0: array([31, 58, 91, 18, 72, 55, 76, 45, 50, 74, 40, 55, 87, 50, 41, 45])
1: array([67, 30, 96, 36, 59, 36, 58, 66, 58, 38, 40, 23, 53, 20, 57, 64])
2: array([88, 55, 18, 93, 12, 43, 43, 40, 55, 39, 53, 62, 6, 43, 69, 45])
3: array([35, 71, 47, 98, 64, 54, 6, 63, 34, 42, 63, 59, 26, 55, 56, 54])
4: array([63, 53, 34, 61, 65, 32, 28, 69, 24, 65, 65, 45, 11, 72, 45, 56])
5: array([82, 75, 61, 74, 45, 41, 60, 50, 40, 24, 51, 47, 10, 73, 37, 47])
6: array([60, 44, 57, 62, 60, 41, 74, 66, 46, 6, 58, 53, 51, 52, 15, 50])
7: array([61, 93, 64, 13, 40, 52, 33, 38, 67, 13, 75, 37, 0, 59, 50, 54])
8: array([54, 39, 99, 43, 45, 68, 33, 58, 79, 8, 49, 29, 63, 18, 59, 84])
9: array([50, 44, 23, 25, 50, 81, 87, 34, 78, 77, 6, 78, 99, 32, 55, 38])
10: array([75, 54, 31, 61, 51, 54, 38, 64, 73, 47, 59, 51, 31, 44, 64, 65])
11: array([68, 32, 45, 77, 56, 45, 37, 69, 35, 65, 37, 36, 34, 44, 61, 58])
12: array([89, 67, 27, 36, 50, 35, 30, 59, 44, 24, 55, 38, 7, 52, 61, 40])
13: array([43, 40, 31, 40, 50, 51, 58, 30, 64, 90, 36, 56, 73, 48, 65, 47])
14: array([53, 57, 73, 53, 44, 65, 0, 48, 70, 50, 52, 20, 29, 28, 44, 66])
15: array([52, 36, 65, 36, 37, 48, 69, 43, 48, 64, 44, 55, 61, 59, 28, 74])
16: array([85, 28, 58, 24, 44, 42, 69, 76, 56, 35, 25, 38, 34, 31, 46, 63])
17: array([56, 48, 73, 64, 60, 34, 53, 61, 35, 38, 57, 45, 52, 35, 49, 39])
18: array([55, 42, 77, 65, 71, 42, 41, 74, 38, 31, 60, 39, 51, 45, 42, 58])
19: array([44, 32, 30, 74, 98, 36, 35, 89, 35, 33, 31, 38, 60, 77, 59, 99])
20: array([54, 62, 29, 62, 50, 50, 42, 48, 51, 47, 52, 61, 38, 59, 55, 53])
21: array([36, 33, 77, 19, 77, 58, 74, 47, 45, 99, 67, 40, 97, 73, 26, 72])
22: array([59, 63, 35, 35, 29, 48, 29, 26, 50, 77, 69, 42, 29, 66, 54, 64])
23: array([80, 72, 63, 47, 72, 49, 16, 66, 76, 42, 40, 16, 26, 20, 79, 56])
24: array([52, 67, 63, 57, 46, 42, 35, 55, 49, 36, 54, 45, 27, 53, 56, 56])
25: array([59, 53, 66, 77, 55, 49, 81, 50, 47, 53, 49, 61, 61, 68, 60, 65])
26: array([0, 43, 54, 20, 59, 52, 35, 30, 64, 47, 50, 68, 90, 25, 44, 7])
27: array([50, 36, 59, 60, 54, 72, 89, 66, 50, 59, 32, 57, 88, 49, 52, 74])
28: array([61, 51, 49, 56, 61, 45, 56, 32, 49, 43, 83, 66, 23, 87, 42, 14])
29: array([32, 50, 35, 35, 44, 67, 30, 34, 54, 88, 39, 53, 73, 52, 55, 76])
30: array([1, 50, 34, 60, 37, 63, 34, 25, 46, 72, 75, 78, 73, 51, 34, 47])
31: array([45, 70, 66, 49, 58, 50, 76, 43, 52, 2, 61, 60, 56, 55, 51, 25])
32: array([23, 48, 34, 74, 48, 43, 21, 46, 63, 27, 59, 55, 45, 32, 49, 47])
33: array([43, 76, 44, 24, 63, 40, 44, 31, 47, 97, 53, 64, 44, 71, 79, 24])
34: array([41, 26, 75, 49, 44, 37, 99, 46, 30, 67, 64, 70, 72, 91, 23, 19])
35: array([50, 92, 64, 47, 55, 70, 50, 56, 63, 5, 48, 54, 36, 59, 57, 55])
36: array([35, 54, 42, 44, 48, 48, 52, 54, 36, 46, 47, 48, 49, 43, 54, 26])
37: array([91, 56, 67, 19, 37, 46, 39, 39, 57, 63, 74, 41, 15, 67, 37, 73])
38: array([59, 39, 81, 68, 70, 45, 43, 74, 36, 20, 58, 30, 52, 43, 43, 58])
39: array([50, 44, 27, 20, 46, 82, 87, 35, 78, 78, 6, 79, 99, 26, 57, 31])
40: array([41, 41, 67, 61, 51, 50, 77, 35, 48, 37, 43, 55, 69, 52, 49, 31])
41: array([60, 21, 71, 36, 49, 50, 99, 51, 41, 80, 59, 63, 76, 81, 24, 55])
42: array([67, 21, 75, 60, 47, 46, 94, 67, 39, 29, 17, 51, 65, 32, 37, 46])
43: array([76, 59, 34, 66, 19, 48, 58, 50, 65, 21, 54, 50, 12, 55, 46, 49])
44: array([56, 50, 51, 50, 65, 25, 49, 54, 43, 61, 37, 44, 58, 43, 73, 36])
45: array([30, 49, 39, 48, 37, 73, 42, 60, 63, 24, 49, 51, 79, 23, 31, 74])
46: array([39, 40, 29, 79, 49, 44, 18, 47, 39, 56, 52, 35, 48, 40, 50, 46])
47: array([50, 45, 42, 30, 47, 54, 34, 70, 64, 16, 35, 31, 40, 14, 55, 55])
48: array([71, 33, 62, 28, 27, 72, 78, 50, 68, 77, 28, 53, 63, 46, 23, 85])
49: array([34, 39, 52, 60, 48, 38, 29, 55, 36, 25, 62, 38, 44, 35, 25, 39])
50: array([87, 32, 50, 29, 56, 35, 23, 55, 65, 53, 24, 28, 43, 11, 74, 62])
51: array([61, 44, 66, 55, 46, 47, 47, 71, 44, 30, 33, 34, 47, 11, 60, 36])
52: array([52, 44, 3, 43, 32, 67, 56, 36, 46, 76, 33, 66, 63, 42, 28, 44])
53: array([24, 35, 71, 25, 73, 59, 70, 42, 45, 99, 74, 50, 96, 77, 30, 64])
54: array([52, 37, 40, 28, 37, 34, 99, 31, 42, 78, 37, 55, 63, 62, 56, 6])
55: array([6, 46, 44, 58, 35, 55, 20, 22, 45, 58, 72, 73, 67, 41, 32, 50])
56: array([57, 47, 52, 75, 50, 81, 83, 60, 75, 19, 35, 54, 69, 40, 43, 62])
57: array([73, 44, 58, 53, 56, 57, 61, 49, 68, 80, 48, 38, 58, 43, 54, 76])
58: array([84, 56, 33, 60, 20, 46, 64, 54, 61, 10, 47, 48, 11, 54, 44, 55])
59: array([59, 16, 80, 59, 60, 41, 97, 53, 45, 56, 48, 45, 78, 36, 66, 26])
60: array([79, 30, 49, 60, 35, 45, 63, 50, 66, 45, 50, 53, 46, 49, 34, 51])
61: array([66, 39, 46, 5, 48, 39, 70, 56, 39, 56, 22, 36, 57, 23, 60, 52])
62: array([16, 71, 25, 35, 73, 79, 16, 41, 52, 88, 53, 55, 80, 53, 53, 55])
63: array([25, 49, 75, 44, 43, 36, 29, 30, 37, 49, 69, 53, 40, 73, 31, 63])
64: array([33, 71, 36, 40, 71, 34, 18, 55, 45, 41, 42, 20, 55, 9, 67, 18])
65: array([35, 51, 24, 69, 53, 57, 44, 37, 51, 58, 40, 63, 68, 32, 66, 33])
66: array([56, 54, 35, 68, 46, 47, 61, 52, 43, 40, 54, 52, 34, 79, 38, 47])
67: array([59, 42, 65, 29, 57, 62, 67, 39, 80, 40, 45, 64, 72, 34, 66, 20])
68: array([45, 37, 69, 34, 26, 59, 71, 44, 49, 60, 43, 67, 58, 47, 52, 60])
69: array([56, 47, 44, 37, 55, 50, 72, 51, 43, 59, 57, 44, 49, 56, 56, 61])
70: array([73, 44, 57, 57, 32, 71, 46, 30, 79, 41, 64, 43, 42, 49, 55, 50])
71: array([0, 49, 27, 82, 63, 59, 0, 46, 28, 66, 61, 48, 54, 52, 48, 57])
72: array([19, 48, 64, 23, 61, 38, 51, 52, 34, 34, 53, 41, 66, 50, 29, 32])
73: array([68, 62, 65, 44, 39, 52, 13, 54, 54, 19, 59, 34, 13, 41, 26, 68])
74: array([30, 39, 58, 55, 48, 39, 30, 54, 37, 26, 59, 34, 49, 37, 23, 33])
75: array([52, 52, 62, 70, 24, 56, 64, 12, 62, 47, 50, 57, 49, 71, 44, 63])
76: array([67, 41, 27, 32, 40, 58, 30, 59, 47, 69, 34, 39, 38, 45, 35, 72])
77: array([21, 47, 67, 21, 64, 32, 51, 52, 35, 34, 56, 41, 56, 45, 33, 37])
78: array([5, 52, 40, 44, 63, 40, 0, 58, 25, 43, 77, 32, 27, 71, 24, 65])
79: array([29, 37, 45, 37, 56, 50, 40, 47, 50, 60, 24, 46, 72, 22, 62, 55])
80: array([47, 57, 57, 53, 46, 39, 23, 42, 52, 29, 64, 54, 31, 47, 59, 40])
81: array([42, 46, 39, 54, 56, 48, 28, 35, 48, 82, 46, 43, 63, 50, 50, 85])
82: array([59, 60, 72, 41, 54, 53, 81, 50, 60, 35, 47, 54, 57, 49, 58, 21])
83: array([88, 52, 22, 95, 12, 44, 41, 30, 51, 38, 46, 55, 15, 41, 65, 40])

array([64, 57, 45, 49, 38, 71, 20, 60, 68, 12, 28, 50, 46, 10, 60, 68]) 47
array([39, 66, 49, 32, 70, 35, 22, 55, 50, 27, 43, 20, 47, 1, 64, 10]) 64
array([28, 50, 41, 46, 50, 70, 39, 51, 64, 24, 43, 47, 73, 24, 28, 71]) 45
array([55, 65, 62, 55, 53, 43, 39, 57, 54, 28, 50, 48, 26, 53, 53, 55]) 24
array([62, 22, 67, 36, 45, 32, 31, 45, 68, 60, 41, 39, 40, 16, 70, 68]) 50
array([85, 56, 70, 12, 35, 47, 40, 34, 58, 66, 75, 44, 18, 81, 38, 74]) 37
array([82, 44, 48, 45, 39, 44, 63, 52, 68, 19, 46, 40, 35, 20, 67, 28]) 51
array([55, 53, 71, 80, 55, 50, 82, 47, 41, 49, 52, 63, 66, 71, 52, 68]) 25
array([64, 48, 69, 75, 49, 47, 79, 43, 55, 55, 48, 62, 58, 65, 58, 62]) 25
array([64, 42, 68, 22, 38, 32, 72, 60, 26, 11, 56, 46, 26, 72, 25, 37]) 6
array([41, 65, 34, 70, 54, 54, 34, 45, 54, 60, 72, 51, 46, 68, 56, 65]) 20
array([0, 38, 57, 19, 65, 55, 44, 34, 67, 50, 51, 63, 93, 29, 37, 11]) 26
array([73, 39, 48, 77, 59, 34, 40, 73, 37, 60, 42, 24, 27, 41, 63, 62]) 11
array([46, 54, 40, 30, 46, 37, 59, 28, 54, 99, 24, 49, 59, 46, 73, 30]) 13
array([34, 39, 33, 82, 50, 43, 15, 52, 39, 58, 57, 34, 49, 42, 46, 49]) 46
array([70, 55, 59, 63, 59, 39, 68, 73, 49, 11, 62, 50, 46, 59, 14, 48]) 6
array([38, 45, 37, 56, 52, 53, 31, 43, 47, 80, 51, 41, 67, 58, 45, 93]) 81
array([85, 34, 48, 35, 53, 32, 20, 63, 66, 55, 25, 28, 42, 6, 74, 62]) 50
array([56, 90, 61, 44, 63, 70, 39, 61, 68, 7, 55, 40, 37, 57, 49, 57]) 35
array([68, 45, 44, 34, 46, 43, 79, 48, 43, 63, 42, 50, 48, 66, 41, 49]) 69
array([41, 43, 63, 58, 46, 59, 99, 38, 54, 37, 47, 73, 77, 72, 26, 38]) 40
array([91, 22, 82, 39, 19, 49, 71, 70, 75, 0, 34, 40, 27, 24, 53, 56]) 16
array([68, 49, 39, 36, 36, 67, 49, 62, 71, 9, 37, 44, 42, 22, 63, 42]) 47
array([50, 58, 56, 54, 52, 47, 51, 31, 46, 43, 78, 61, 31, 85, 49, 17]) 28
array([70, 49, 42, 65, 63, 31, 24, 63, 28, 72, 71, 45, 11, 81, 33, 54]) 4
array([30, 45, 79, 48, 41, 36, 27, 23, 42, 56, 64, 50, 39, 64, 32, 66]) 63
array([57, 18, 62, 35, 37, 59, 99, 48, 49, 87, 53, 63, 83, 74, 21, 53]) 41
array([52, 47, 34, 32, 47, 33, 53, 26, 54, 99, 30, 47, 57, 44, 72, 27]) 13
array([30, 49, 44, 52, 37, 74, 40, 55, 59, 21, 48, 46, 73, 28, 29, 76]) 45
array([37, 78, 41, 17, 71, 36, 42, 34, 43, 98, 58, 58, 51, 70, 77, 29]) 33
array([62, 29, 69, 64, 47, 46, 99, 78, 30, 35, 20, 48, 68, 40, 45, 51]) 42
array([46, 54, 58, 64, 65, 48, 20, 53, 22, 68, 69, 48, 29, 75, 55, 71]) 4
array([71, 22, 99, 36, 51, 30, 73, 53, 68, 40, 52, 46, 49, 48, 46, 62]) 1
array([48, 63, 32, 60, 50, 51, 36, 44, 51, 49, 54, 61, 39, 52, 52, 50]) 20
array([45, 43, 64, 63, 45, 49, 76, 37, 49, 43, 54, 57, 66, 52, 41, 31]) 40
array([79, 40, 51, 26, 39, 42, 72, 74, 57, 33, 29, 38, 32, 36, 48, 60]) 16
array([49, 75, 76, 62, 61, 52, 43, 47, 50, 45, 72, 41, 33, 67, 61, 65]) 24
array([34, 75, 44, 25, 60, 32, 30, 42, 42, 31, 44, 39, 36, 17, 77, 12]) 64
array([51, 25, 59, 49, 58, 49, 90, 61, 41, 75, 50, 54, 70, 67, 37, 52]) 41
array([44, 75, 41, 22, 36, 48, 8, 20, 61, 48, 40, 36, 42, 17, 59, 6]) 64
array([48, 42, 42, 51, 51, 46, 31, 47, 66, 78, 19, 29, 66, 15, 63, 69]) 79
array([56, 46, 44, 42, 51, 55, 77, 57, 46, 54, 54, 49, 58, 56, 47, 63]) 69
array([38, 33, 45, 80, 51, 57, 29, 59, 34, 77, 59, 37, 59, 62, 51, 87]) 81
array([30, 47, 26, 45, 51, 66, 34, 36, 53, 99, 44, 62, 80, 60, 52, 74]) 29
array([64, 65, 30, 50, 39, 68, 15, 57, 77, 11, 30, 51, 42, 10, 59, 61]) 47
array([51, 53, 65, 70, 30, 59, 71, 13, 62, 53, 52, 58, 53, 66, 45, 54]) 75
array([61, 57, 34, 62, 71, 31, 29, 74, 25, 62, 71, 42, 13, 76, 45, 55]) 4
array([60, 50, 46, 52, 65, 30, 48, 55, 48, 62, 41, 45, 51, 44, 76, 42]) 44
array([70, 43, 55, 85, 41, 43, 92, 54, 34, 51, 43, 71, 56, 82, 51, 70]) 25
array([62, 41, 78, 70, 52, 31, 56, 56, 37, 38, 58, 47, 51, 36, 49, 42]) 17
